In the rows, 100 means zero.
Where one turn sends some rows of the set: a few examples, then the rows asked
Mis: 126 110 98 102 92 94 96 131 87 112 97 113 121 91 110 96 96 122 113 101 105 81
vure: 115 84 87 96 96 95 105 117 95 95 123 85 85 96 115 103 90 106 79 123 90 83
nobe: 129 128 87 98 78 94 106 105 90 107 96 87 89 98 99 86 98 104 75 80 117 111
Lik: 116 97 123 106 119 110 85 95 107 94 104 95 99 81 109 82 77 91 100 115 88 118
Buf: 101 71 87 115 107 78 107 109 84 105 113 81 101 98 124 103 108 100 88 109 97 86
Rik: 96 100 85 100 102 120 109 104 85 110 87 134 96 105 102 113 98 115 123 98 118 96
zizar: 106 96 114 104 72 106 68 88 117 104 69 106 96 104 96 96 116 88 113 107 101 88
far: 84 111 108 96 107 101 81 110 126 113 93 93 109 84 89 75 115 99 106 79 118 90
Dun: 107 122 138 101 113 112 109 103 99 105 106 74 84 99 113 80 110 95 102 81 104 91
zomaf: 97 113 113 91 111 117 86 107 130 114 85 83 111 99 110 89 126 84 110 95 114 110
tal: 107 90 98 78 70 106 104 92 102 98 100 86 86 128 101 115 104 78 108 114 95 107
tup: 86 83 101 87 92 108 111 92 109 80 70 88 105 75 95 86 114 91 104 92 98 99
Fono: 110 113 95 108 108 107 102 100 86 115 108 129 95 103 95 133 83 107 103 104 104 98
fakev: 100 108 103 110 95 97 106 131 69 118 90 115 99 90 115 83 90 108 96 103 97 84
kek: 119 114 121 107 107 88 107 104 105 91 101 74 90 95 106 88 135 91 100 70 98 104
rufaf: 101 94 79 104 108 126 106 92 107 103 70 102 104 112 77 101 83 102 91 95 92 103
Mez: 111 98 93 103 85 115 65 88 111 107 121 78 103 102 95 84 125 82 97 110 112 107
Mazeg: 132 92 119 124 109 113 78 110 117 102 109 82 89 114 107 106 114 105 94 103 104 76
Piro: 86 115 74 91 92 85 112 97 117 109 81 86 92 97 86 102 109 110 104 79 118 110
reri: 117 97 102 127 110 111 85 99 114 93 127 102 77 115 94 88 118 112 92 103 91 86
gasik: 102 98 121 105 92 100 95 98 78 107 124 83 96 90 108 122 107 87 116 129 102 106
ros: 84 103 81 89 107 101 124 104 99 104 98 103 98 93 92 107 94 105 86 69 127 100
fis: 114 106 104 105 92 93 111 119 125 119 96 117 117 127 102 90 117 90 104 88 119 107
nofu: 90 96 101 96 111 94 95 87 82 105 101 99 83 91 119 118 91 90 107 132 92 110
kuga: 110 72 102 119 85 121 103 77 84 101 106 116 81 92 106 89 91 112 101 105 116 97
Budu: 119 127 83 103 86 102 108 94 82 104 96 95 102 113 91 75 106 116 98 70 102 92
Lomu: 107 104 111 108 93 98 101 110 117 92 104 57 114 116 84 89 89 104 92 105 119 119
duf: 94 96 101 98 83 66 124 83 105 120 100 110 90 95 105 97 102 109 116 94 101 86
Led: 91 99 121 101 101 107 112 126 98 106 80 105 89 110 85 118 92 91 114 113 85 112
bof: 104 100 103 106 88 126 72 92 111 88 111 78 91 107 90 103 113 106 100 134 113 112

Fono -> Mez
vure -> kek
Piro -> nofu
Now find these:
kuga -> Lomu
nobe -> Buf
Led -> zizar

Where one turn sends some rows of the set: a few examples, then the rows asked
Gumas: 86 105 108 115 96 90 94 102 112 102 97 94 137 95 109 112 127 98 84 113 81 105 101 113 102 88 89 93 101 100 102 61 100 99 88 109
Pomup: 116 87 94 111 89 105 108 114 116 84 132 85 94 109 92 102 100 95 68 88 97 86 96 110 88 102 76 106 71 87 86 123 108 102 97 97
Bim: 91 116 97 112 100 104 83 89 92 135 83 110 83 85 134 83 93 95 116 90 97 106 117 109 111 95 95 102 125 93 105 97 94 102 90 107
mes: 98 84 104 82 99 116 117 100 105 99 113 104 96 101 112 109 86 106 110 101 112 93 64 89 100 98 85 93 98 107 129 74 88 111 102 70
naka: 113 119 109 110 89 107 105 83 113 119 111 110 86 121 73 83 98 107 88 95 92 111 81 101 90 95 90 102 96 79 92 119 101 77 91 99
tete: 98 88 94 102 104 93 77 91 117 104 113 86 114 121 118 94 108 102 105 97 89 115 102 102 90 86 95 77 118 109 111 85 143 114 112 109
Pivim: 119 80 98 96 90 104 125 119 120 81 126 65 103 105 92 95 102 92 79 101 107 93 95 95 96 103 94 120 84 94 90 118 106 110 109 96
vus: 101 78 100 99 99 88 81 99 133 104 114 88 103 113 118 89 112 100 113 96 102 104 99 111 76 70 94 76 108 111 101 95 132 112 116 109
Ziv: 97 102 102 100 101 112 130 107 81 104 89 98 104 80 92 104 96 103 99 107 111 99 103 109 92 123 95 112 75 111 125 96 63 115 107 101
liku: 96 90 94 110 103 96 76 93 132 109 135 103 105 119 118 100 112 110 108 98 108 108 105 89 84 78 79 87 106 109 113 104 135 101 110 103
zuru: 109 105 100 105 112 100 124 100 87 122 87 104 106 89 96 103 100 108 83 106 103 84 108 124 96 119 99 114 83 122 107 92 61 117 117 85
lum: 95 100 105 94 122 93 103 103 79 103 91 88 108 92 93 101 106 100 88 114 101 91 98 115 90 124 104 103 89 126 124 90 59 104 110 100
vefa: 90 120 94 108 111 108 99 94 97 126 103 120 78 85 121 91 100 108 114 84 93 99 129 95 101 96 101 115 139 99 94 93 83 108 93 91
Kar: 117 100 107 95 101 106 115 105 96 112 84 91 101 85 95 110 97 105 91 107 119 111 95 108 98 117 93 110 81 117 124 90 53 104 119 92
pom: 89 118 85 110 106 95 88 88 106 121 98 114 71 97 121 92 105 96 102 93 100 96 122 114 121 104 97 94 132 86 88 96 84 86 85 97
kel: 92 119 97 116 105 108 90 78 96 128 99 104 80 86 116 83 94 100 118 106 96 106 121 110 106 88 100 108 138 87 90 87 93 108 99 95
Vizu: 103 111 91 99 104 98 110 109 90 106 87 103 104 83 92 98 102 111 92 105 119 99 103 114 109 121 97 108 81 112 107 85 46 93 113 91
fetom: 97 79 99 107 106 97 92 95 129 95 124 103 99 131 114 94 105 99 112 93 84 104 96 97 87 73 97 75 112 107 103 94 134 107 108 112
defis: 95 99 104 111 96 97 123 99 89 112 84 95 103 82 91 114 101 116 94 110 109 91 110 108 93 117 96 120 87 123 121 87 60 99 115 85
Sereg: 96 90 84 93 102 108 86 94 123 106 114 96 120 122 113 90 116 95 112 101 97 114 110 103 83 71 82 83 115 95 107 92 138 105 100 103
porap: 96 83 96 106 105 107 86 96 128 110 117 102 114 123 124 87 104 110 95 97 102 108 94 101 79 76 75 77 109 107 101 89 139 108 112 100
Zel: 124 85 98 116 97 114 110 122 117 81 117 77 106 105 93 94 94 102 77 88 104 83 87 91 97 104 89 119 72 85 102 122 105 103 103 100
sivot: 101 93 94 98 99 102 107 112 85 114 77 97 97 92 98 104 101 115 92 109 124 95 107 109 112 115 102 113 82 129 114 91 58 110 114 101
Mitug: 88 112 97 110 104 113 84 96 103 134 93 118 86 93 108 87 112 94 121 89 96 106 118 100 109 88 106 101 143 102 100 88 84 98 93 90
Zuki: 123 84 95 107 101 101 106 122 108 82 117 85 86 115 97 88 108 96 75 93 114 79 95 101 83 98 90 115 66 93 84 122 100 110 104 97
zile: 105 101 92 132 122 107 105 109 93 80 115 112 111 97 110 86 92 97 117 97 82 101 109 91 99 133 90 118 124 96 84 101 92 99 115 87
pum: 96 84 100 99 113 104 81 101 127 113 124 96 118 130 111 106 109 98 113 93 113 126 90 109 88 75 97 75 111 112 111 99 117 101 102 99
teza: 125 88 100 114 90 113 116 112 128 82 119 92 99 117 95 100 98 97 71 96 94 92 91 94 96 100 94 104 65 101 92 123 112 110 104 86
gol: 86 128 91 114 99 100 83 84 109 120 95 119 83 80 122 83 102 108 113 104 91 102 125 101 107 107 99 103 130 96 100 93 82 110 105 85
kapek: 87 106 90 118 99 104 83 93 105 131 103 118 79 82 108 87 102 104 121 87 104 97 128 111 109 93 107 106 139 103 93 102 91 111 97 105
rurod: 108 94 104 107 103 103 124 122 122 76 129 91 89 106 100 98 94 81 76 76 102 83 89 89 94 103 106 109 84 99 83 117 101 101 108 99
tos: 111 83 96 114 96 98 111 120 106 67 126 82 97 109 96 93 104 94 72 100 106 90 77 108 83 111 90 107 71 94 97 116 100 110 97 99

teza -> Sereg
zuru -> Pivim
Now find these:
kapek -> sivot
porap -> kel
vefa -> Kar
zile -> mes
rurod -> pum
tos -> fetom

Where one turn sends some rows of the set: a few examples, then the rows asked
sav: 104 111 76 111 88 118 63 69 104 90 95 103 95 97 93 96 96 98 98 97 99
gez: 105 110 113 92 91 77 92 90 94 113 85 110 109 89 100 114 79 96 121 119 93
Reki: 95 137 104 79 118 112 115 94 93 99 115 112 103 121 84 111 105 110 102 91 98
Zumov: 94 107 87 113 107 113 93 133 98 63 117 87 105 122 108 93 102 102 99 96 84
bafi: 116 102 94 98 109 114 103 119 102 118 110 96 116 113 87 81 90 105 114 96 87
debe: 88 128 97 76 117 112 124 91 97 100 119 109 105 127 90 108 107 110 100 99 96
pef: 95 137 106 83 121 114 117 89 101 94 110 100 106 131 93 110 107 110 96 95 99
Bili: 100 109 109 96 81 74 91 99 94 114 84 110 106 87 104 124 85 94 120 106 91
pevev: 115 103 86 99 107 115 105 112 96 116 104 96 117 112 83 77 97 104 121 98 94
Fabez: 97 110 87 109 106 114 92 126 95 55 112 84 112 119 108 92 102 93 98 95 88
ruza: 109 110 74 108 87 120 70 74 107 92 103 102 94 90 93 85 99 101 102 96 97
piz: 94 130 116 96 111 106 91 94 90 93 90 126 78 96 100 89 80 106 91 99 99
tapog: 66 102 97 97 79 90 99 99 86 69 107 85 106 105 119 115 113 100 88 114 72
Mizig: 110 75 89 108 99 99 94 122 110 84 100 104 100 85 112 106 88 97 119 107 74
vazez: 97 125 117 94 101 100 88 87 98 97 96 119 74 96 99 91 73 106 91 106 105
tizo: 68 98 101 99 88 94 104 98 83 66 112 86 103 103 114 121 125 102 93 107 72
nade: 74 98 92 100 84 88 99 93 90 63 109 85 99 99 122 119 121 111 97 115 78
duni: 112 83 78 103 109 100 88 86 106 81 105 87 125 109 116 117 105 76 104 86 115
Kosot: 97 100 95 98 77 68 86 94 91 106 106 105 124 97 122 111 101 96 77 99 108
dutu: 99 111 110 88 87 78 97 99 100 111 83 113 95 93 107 122 75 95 122 109 93
nofe: 97 128 119 94 102 106 90 85 96 92 105 126 70 101 98 94 87 107 91 100 104
ful: 114 79 90 110 95 105 95 112 116 83 98 101 95 81 114 107 91 93 125 103 78
Botup: 106 80 79 100 107 102 81 76 98 84 109 85 125 114 110 120 105 80 103 90 115
buk: 77 84 104 95 131 99 129 89 89 90 103 98 88 123 108 108 116 106 94 105 106
leg: 101 86 90 94 122 112 87 80 76 74 77 90 88 117 86 97 101 100 115 95 106
rif: 88 95 86 101 79 72 90 93 95 101 109 97 123 95 126 109 101 100 73 107 105
lan: 76 77 106 99 121 92 124 88 81 89 99 101 91 120 108 109 127 104 94 106 99
mumol: 79 79 108 91 127 100 126 93 86 89 106 94 93 116 119 111 121 104 98 93 101
vuv: 99 89 93 101 122 110 90 88 74 72 78 86 90 117 86 85 102 93 117 99 105
Kip: 87 102 88 107 78 76 84 96 92 111 115 104 123 90 127 105 103 97 85 104 103

duni -> ful
rif -> Bili
pef -> mumol
Now find these:
Kosot -> dutu
bafi -> leg

